[[  7  -2  -5   1]
 [-35   5  33 -22]
 [-64  17  47 -32]
 [ 51 -19 -31  27]
 [-39  16  20  -8]]
->
[[  7  -2]
 [-35   5]
 [-64  17]]

[[  9 -39   9  39 -53]
 [-16   5 -17  -5   7]
 [ 24  17  -8 -14  -4]]
->
[[  9 -39]
 [-16   5]
 [ 24  17]]

[[ 12   5  51]
 [-16   5  51]
 [-38   2  11]
 [  4  -6 -53]]
->
[[ 12   5]
 [-16   5]
 [-38   2]]

[[ 22  65 -47  16 -14]
 [  8 -29 -49  22 -15]
 [-28 -45 -28   5  -1]
 [ 25 -21  72   0  10]
 [ 51 -35   1  -6  -9]]
->
[[ 22  65]
 [  8 -29]
 [-28 -45]]

[[-39  -2]
 [  6  -6]
 [ 25 -12]
 [-19  60]]
->
[[-39  -2]
 [  6  -6]
 [ 25 -12]]

[[-45 -31 -21]
 [-36   5 -72]
 [-26  60 -35]
 [ 37 -12 -33]
 [ 62  50 -60]]
->
[[-45 -31]
 [-36   5]
 [-26  60]]
